In the data rows, zero lies at 4.5, halfway between 4 and 5.
Here is a table of points, one per row:
4 5 5 4 5 4 5 3 2 3 2 5 3 3 5 5 7 6 3 2 6 2 3 7 5 2 3 4 7 8 3 7 5 3 3 5 5 4 3 4 4 4 4 7 6 4 6 6
2 6 3 7 4 4 5 4 5 6 5 9 5 5 7 4 5 6 3 3 3 2 3 5 2 6 6 7 4 3 5 3 9 2 2 5 2 5 3 5 4 5 7 6 3 4 4 4
3 6 2 7 4 5 2 2 5 4 5 6 6 5 5 3 2 5 8 5 6 4 5 6 2 3 5 6 4 5 2 5 3 3 3 3 4 0 4 3 5 4 1 4 4 8 3 4
1 1 4 3 5 3 6 8 3 8 4 4 3 5 4 4 3 4 4 3 3 5 2 5 8 4 3 5 6 5 6 1 5 4 4 3 6 6 8 5 5 2 0 5 4 4 7 6
7 2 8 3 7 5 2 7 5 6 5 4 3 4 7 2 6 6 7 5 7 5 3 4 4 5 6 5 3 5 3 3 4 5 6 4 5 3 4 5 4 4 4 2 5 8 4 4
3 2 5 6 4 7 4 4 5 1 5 7 3 5 3 6 8 6 3 1 3 6 5 5 4 4 2 4 6 3 4 3 4 5 4 4 8 4 3 1 3 3 6 2 5 6 3 7
7 2 2 5 3 4 2 6 4 4 4 4 5 4 3 3 5 6 4 5 5 5 3 4 3 7 4 4 2 3 5 7 8 2 5 9 6 2 4 5 3 6 5 6 2 4 8 5
6 7 9 4 8 3 3 6 4 4 4 5 4 2 5 6 2 7 1 3 1 5 3 6 3 5 4 2 4 4 5 3 1 6 4 3 5 4 1 6 4 5 1 3 6 4 3 6
6 6 8 5 5 3 5 3 5 4 3 3 5 5 4 2 3 4 5 3 4 4 5 1 5 4 3 4 3 4 7 6 5 5 1 4 4 5 3 5 7 3 5 8 4 8 6 8
2 4 5 4 2 4 4 3 6 6 4 6 3 4 5 2 6 5 3 6 7 4 4 1 7 5 5 1 3 9 4 3 5 4 7 3 5 4 3 4 3 4 6 5 6 4 1 4
6 7 4 3 3 5 3 5 6 4 6 2 6 5 5 5 6 4 2 3 6 8 3 5 7 4 4 6 4 2 4 6 5 3 4 0 4 5 3 5 4 1 3 5 6 2 5 3
6 4 4 6 7 6 6 6 4 4 3 3 2 2 2 3 5 5 4 4 4 3 6 7 7 3 7 4 6 2 4 2 4 4 5 4 4 2 6 8 7 4 6 9 3 4 5 6
5 3 5 5 6 5 4 4 3 2 7 2 5 4 0 7 4 4 6 3 7 3 7 7 4 7 3 7 5 5 9 4 7 7 5 6 6 5 2 4 5 9 3 4 5 3 2 8
4 4 5 9 6 4 4 4 3 4 7 2 1 4 3 4 3 3 2 5 3 5 1 2 4 3 4 5 4 5 4 4 5 5 8 4 6 4 5 6 7 7 6 3 6 7 6 5
6 5 3 3 6 8 9 7 5 4 4 2 3 7 5 7 5 2 7 3 2 5 3 0 5 4 3 3 5 6 4 2 4 6 7 3 5 5 1 1 1 4 3 4 3 4 2 5
3 7 2 6 5 8 5 4 4 5 5 4 3 5 5 7 3 6 2 6 6 7 5 5 4 4 3 6 5 5 5 7 6 7 6 5 5 5 9 5 4 3 4 6 3 3 6 6
3 5 3 4 7 4 2 2 4 6 5 4 4 5 5 4 4 1 3 4 5 8 3 4 2 6 7 4 5 5 7 3 4 2 2 6 2 7 2 4 4 2 5 7 8 6 4 6
3 6 3 4 4 4 6 5 5 1 5 2 5 3 6 2 3 5 0 6 6 0 4 7 4 4 3 5 2 3 0 5 3 3 2 4 6 7 3 3 5 5 3 6 4 5 4 3
7 1 4 6 4 6 4 3 7 5 4 6 5 5 7 6 5 5 5 9 3 3 0 5 5 4 5 8 4 5 7 3 2 7 3 7 6 7 3 7 6 7 5 5 5 3 2 8
4 5 4 5 5 4 6 5 2 4 3 7 3 3 4 4 5 6 2 6 7 5 3 3 4 5 5 2 6 1 7 4 6 4 4 4 4 5 3 4 7 8 6 3 2 2 6 4
7 4 3 3 5 5 4 6 4 5 7 6 4 3 3 7 6 6 4 3 2 5 7 4 7 5 2 4 1 8 2 6 5 5 3 2 1 4 4 6 6 2 3 5 5 5 7 4
2 2 3 2 3 3 4 4 6 5 5 4 5 7 4 4 2 6 6 2 7 6 4 4 6 4 9 7 6 6 3 4 3 5 7 4 2 7 2 4 4 3 6 4 2 3 6 6
4 6 7 5 2 3 4 5 5 5 5 7 6 5 6 3 6 1 5 5 4 4 4 5 6 4 3 5 3 3 6 5 4 3 8 6 1 4 5 4 0 5 7 2 2 5 4 7
3 6 7 5 0 1 5 6 4 4 4 6 7 6 5 7 5 1 6 5 7 5 4 4 9 5 6 6 5 4 4 2 6 6 1 5 5 3 6 2 3 4 5 4 5 4 1 4
4 5 6 7 6 4 6 6 3 6 5 7 6 5 4 2 4 6 5 6 5 6 6 4 4 2 2 8 5 6 3 8 5 3 2 4 3 5 6 6 5 3 2 3 3 3 3 5
3 5 4 6 4 3 5 6 3 7 5 4 7 9 6 6 5 5 7 4 5 1 8 5 6 5 8 3 5 5 6 7 3 6 7 5 4 5 4 4 5 2 6 6 5 5 5 3
5 6 4 4 3 4 3 6 7 2 8 7 4 3 3 5 2 5 5 6 4 3 3 5 6 6 4 6 3 5 4 4 5 4 5 5 4 7 5 4 5 3 8 6 6 5 6 4
7 3 4 5 5 3 5 4 6 5 6 3 4 4 3 2 3 2 4 0 4 1 4 5 5 4 5 3 7 4 5 9 5 5 3 4 5 3 6 5 5 2 4 3 4 3 3 5
6 5 4 5 6 5 3 3 6 1 2 9 6 5 8 3 1 3 7 6 3 4 5 6 6 6 4 4 6 5 2 4 7 6 4 4 7 6 7 7 3 6 6 5 4 5 5 2
7 5 5 4 4 5 3 7 6 5 7 6 8 5 4 4 5 4 3 7 3 7 3 4 0 1 7 4 3 6 5 4 3 7 6 6 7 2 6 1 5 6 6 7 6 5 4 2
5 6 6 4 2 2 6 6 3 6 7 3 5 7 6 2 7 4 5 4 3 6 3 6 3 6 4 4 6 4 0 4 4 6 5 5 5 7 6 2 5 6 8 5 4 5 2 3
2 3 7 3 2 8 4 5 6 5 3 6 2 6 4 6 4 4 4 3 4 5 6 6 4 3 4 8 3 3 5 7 4 4 5 5 5 5 3 5 3 7 6 3 7 5 5 0
7 5 3 3 3 2 0 4 2 3 2 4 2 6 4 5 3 7 6 5 4 2 5 3 2 3 2 6 3 4 2 3 2 5 5 3 4 4 6 4 2 6 7 4 6 5 5 5
6 6 6 4 3 7 6 4 5 5 4 6 5 3 5 5 3 6 5 3 8 5 6 5 4 4 5 3 0 2 2 5 4 5 6 4 3 7 6 6 4 5 2 6 6 8 3 6
3 3 6 7 3 5 4 7 1 3 2 2 3 4 4 4 5 4 2 6 4 6 5 6 4 7 8 6 5 4 5 6 7 8 6 5 1 3 3 4 5 1 2 5 2 3 5 4
5 7 5 5 2 4 5 4 8 4 3 3 5 6 2 4 7 6 6 8 3 4 5 5 3 3 6 3 6 6 4 5 5 4 2 3 5 6 6 3 2 6 4 3 6 5 7 6
4 7 5 3 3 7 4 4 5 4 6 4 2 4 4 0 5 6 8 2 2 3 5 5 5 5 3 4 4 6 3 6 2 3 5 5 6 6 4 5 5 5 3 4 4 3 3 2
4 2 6 3 4 3 4 4 7 6 5 5 3 2 4 7 7 1 7 4 6 4 5 3 2 6 5 4 6 6 1 4 3 5 3 2 5 5 5 6 5 5 4 7 2 3 5 3
4 5 6 4 6 3 5 2 6 4 3 3 4 1 5 8 6 7 7 7 6 6 2 7 4 5 1 3 5 4 6 6 6 4 2 5 7 5 6 5 5 3 7 2 2 8 5 2
5 5 4 4 7 6 3 7 5 4 5 4 6 6 1 5 4 4 4 7 6 1 3 5 3 7 3 3 7 4 4 4 3 3 6 1 4 5 3 6 7 5 3 3 5 4 6 5
5 7 5 3 7 3 3 4 3 6 4 4 7 8 5 5 6 3 4 5 4 6 5 5 2 5 5 3 0 5 5 1 3 2 6 5 9 5 1 7 5 2 5 5 3 5 4 7
4 7 3 3 5 2 6 5 7 2 1 5 4 5 4 4 4 2 7 3 5 3 5 6 3 1 5 6 4 5 5 6 7 4 6 5 3 5 5 5 9 5 6 4 6 4 3 3
4 6 4 5 3 8 1 5 1 4 5 2 8 1 4 4 5 4 8 5 5 1 5 6 3 2 5 4 4 6 4 4 7 5 3 5 3 6 6 6 4 5 7 1 4 4 3 3
6 5 4 5 4 7 6 3 3 6 0 2 6 4 2 6 4 7 3 1 5 4 0 6 5 5 3 6 7 6 5 4 2 5 4 4 4 1 5 5 5 5 5 4 4 6 5 2
5 3 1 3 2 2 8 3 4 5 8 6 2 5 7 4 7 2 5 3 5 5 7 4 6 3 4 5 4 4 8 2 3 5 6 2 5 4 1 5 4 3 4 4 5 4 3 4
3 1 5 3 4 7 5 4 3 4 5 3 5 4 5 6 2 6 4 6 3 4 6 3 2 6 5 6 4 3 9 5 7 5 5 2 6 3 7 6 2 5 3 5 7 3 4 3
4 5 5 4 5 2 3 1 5 9 3 2 6 5 6 5 3 5 0 2 3 5 7 3 5 3 5 3 5 4 6 4 7 3 4 6 4 4 3 8 6 4 4 4 0 4 5 6
3 4 3 4 7 6 4 1 7 8 4 5 5 5 2 4 4 4 3 5 5 3 8 6 7 7 3 6 4 2 6 3 7 8 4 6 2 4 7 3 3 5 3 5 4 2 3 4
4 4 7 5 6 5 3 3 5 2 7 3 5 5 8 4 6 7 7 6 5 4 4 3 4 2 6 5 6 4 5 3 6 6 7 8 3 2 7 3 7 6 4 6 5 1 9 6
4 2 4 4 6 6 8 2 4 5 5 2 5 0 2 4 6 2 5 5 2 3 8 4 6 7 4 7 6 6 6 4 3 4 9 5 6 3 3 3 5 4 4 5 5 3 6 5
4 5 3 5 6 3 8 8 6 7 5 3 4 3 5 5 5 6 5 2 6 5 5 3 4 5 4 5 3 6 3 5 3 7 2 2 7 3 3 4 2 7 6 2 7 4 8 6
5 6 3 5 5 4 3 7 5 4 6 3 4 2 5 5 6 6 6 4 2 5 4 2 7 3 8 2 6 4 5 6 3 5 5 6 5 7 5 5 3 6 2 6 3 9 3 2
1 2 5 4 8 6 5 3 4 3 3 4 7 6 4 5 5 3 4 7 2 5 4 5 7 3 4 2 4 3 4 6 3 6 5 6 4 3 5 4 6 6 5 3 4 5 5 5
6 4 3 0 4 4 5 7 5 2 5 6 4 3 7 6 5 5 3 6 4 6 7 3 3 7 4 6 9 6 3 4 1 4 5 6 5 4 7 5 5 4 5 3 6 7 2 7
6 5 5 3 2 4 5 2 0 8 4 6 4 4 5 5 1 5 7 7 4 5 5 6 5 6 5 5 5 3 3 6 7 4 5 4 6 5 2 2 5 3 6 5 6 5 6 6
4 5 5 6 5 4 6 7 5 5 4 6 6 6 6 4 2 2 4 3 7 5 7 4 6 2 4 4 6 4 7 2 4 5 5 6 4 7 6 2 1 1 5 5 5 4 6 0
6 4 6 5 3 3 8 1 3 3 6 5 2 7 2 6 5 5 4 6 4 6 3 4 2 5 5 2 4 5 4 3 4 5 4 9 2 3 3 9 4 4 3 4 6 4 6 3
7 6 4 8 4 6 4 3 4 1 4 6 6 5 4 4 6 5 5 4 5 4 5 4 4 7 6 6 1 3 4 6 3 2 4 6 5 6 8 3 7 5 2 2 5 3 5 2
4 2 3 9 2 4 4 5 5 5 2 4 7 4 4 5 2 5 6 5 6 9 6 5 5 3 3 1 4 4 3 5 6 1 3 6 2 5 4 5 5 4 6 6 5 3 4 5
5 4 6 4 9 6 4 4 4 3 5 4 3 6 6 7 2 5 3 7 6 3 4 5 8 5 7 6 3 5 4 7 5 0 3 4 4 3 9 2 3 6 5 5 3 3 4 4
4 4 4 4 3 7 5 6 5 5 4 4 2 9 7 3 6 1 3 4 4 7 6 4 6 7 3 1 4 5 8 3 2 6 3 3 4 4 4 3 5 5 4 5 2 6 5 5
These points spread out most along one direction. Take the direction at right angles to it along which they spread out most. Go by this last direction. How many in every 100 of the points above lie lower along it than each point below? Round to a whole number. More than half of the points above lie lower than the first one.
7 5 3 3 3 2 0 4 2 3 2 4 2 6 4 5 3 7 6 5 4 2 5 3 2 3 2 6 3 4 2 3 2 5 5 3 4 4 6 4 2 6 7 4 6 5 5 5 8
7 4 3 3 5 5 4 6 4 5 7 6 4 3 3 7 6 6 4 3 2 5 7 4 7 5 2 4 1 8 2 6 5 5 3 2 1 4 4 6 6 2 3 5 5 5 7 4 61
5 3 1 3 2 2 8 3 4 5 8 6 2 5 7 4 7 2 5 3 5 5 7 4 6 3 4 5 4 4 8 2 3 5 6 2 5 4 1 5 4 3 4 4 5 4 3 4 28
6 7 9 4 8 3 3 6 4 4 4 5 4 2 5 6 2 7 1 3 1 5 3 6 3 5 4 2 4 4 5 3 1 6 4 3 5 4 1 6 4 5 1 3 6 4 3 6 66
4 2 3 9 2 4 4 5 5 5 2 4 7 4 4 5 2 5 6 5 6 9 6 5 5 3 3 1 4 4 3 5 6 1 3 6 2 5 4 5 5 4 6 6 5 3 4 5 56
6 4 4 6 7 6 6 6 4 4 3 3 2 2 2 3 5 5 4 4 4 3 6 7 7 3 7 4 6 2 4 2 4 4 5 4 4 2 6 8 7 4 6 9 3 4 5 6 97
4 5 6 4 6 3 5 2 6 4 3 3 4 1 5 8 6 7 7 7 6 6 2 7 4 5 1 3 5 4 6 6 6 4 2 5 7 5 6 5 5 3 7 2 2 8 5 2 57
6 7 4 3 3 5 3 5 6 4 6 2 6 5 5 5 6 4 2 3 6 8 3 5 7 4 4 6 4 2 4 6 5 3 4 0 4 5 3 5 4 1 3 5 6 2 5 3 48
4 4 4 4 3 7 5 6 5 5 4 4 2 9 7 3 6 1 3 4 4 7 6 4 6 7 3 1 4 5 8 3 2 6 3 3 4 4 4 3 5 5 4 5 2 6 5 5 46
6 5 4 5 6 5 3 3 6 1 2 9 6 5 8 3 1 3 7 6 3 4 5 6 6 6 4 4 6 5 2 4 7 6 4 4 7 6 7 7 3 6 6 5 4 5 5 2 10
4 6 7 5 2 3 4 5 5 5 5 7 6 5 6 3 6 1 5 5 4 4 4 5 6 4 3 5 3 3 6 5 4 3 8 6 1 4 5 4 0 5 7 2 2 5 4 7 7
3 2 5 6 4 7 4 4 5 1 5 7 3 5 3 6 8 6 3 1 3 6 5 5 4 4 2 4 6 3 4 3 4 5 4 4 8 4 3 1 3 3 6 2 5 6 3 7 44
4 5 5 4 5 4 5 3 2 3 2 5 3 3 5 5 7 6 3 2 6 2 3 7 5 2 3 4 7 8 3 7 5 3 3 5 5 4 3 4 4 4 4 7 6 4 6 6 69
7 6 4 8 4 6 4 3 4 1 4 6 6 5 4 4 6 5 5 4 5 4 5 4 4 7 6 6 1 3 4 6 3 2 4 6 5 6 8 3 7 5 2 2 5 3 5 2 49
4 5 5 4 5 2 3 1 5 9 3 2 6 5 6 5 3 5 0 2 3 5 7 3 5 3 5 3 5 4 6 4 7 3 4 6 4 4 3 8 6 4 4 4 0 4 5 6 95
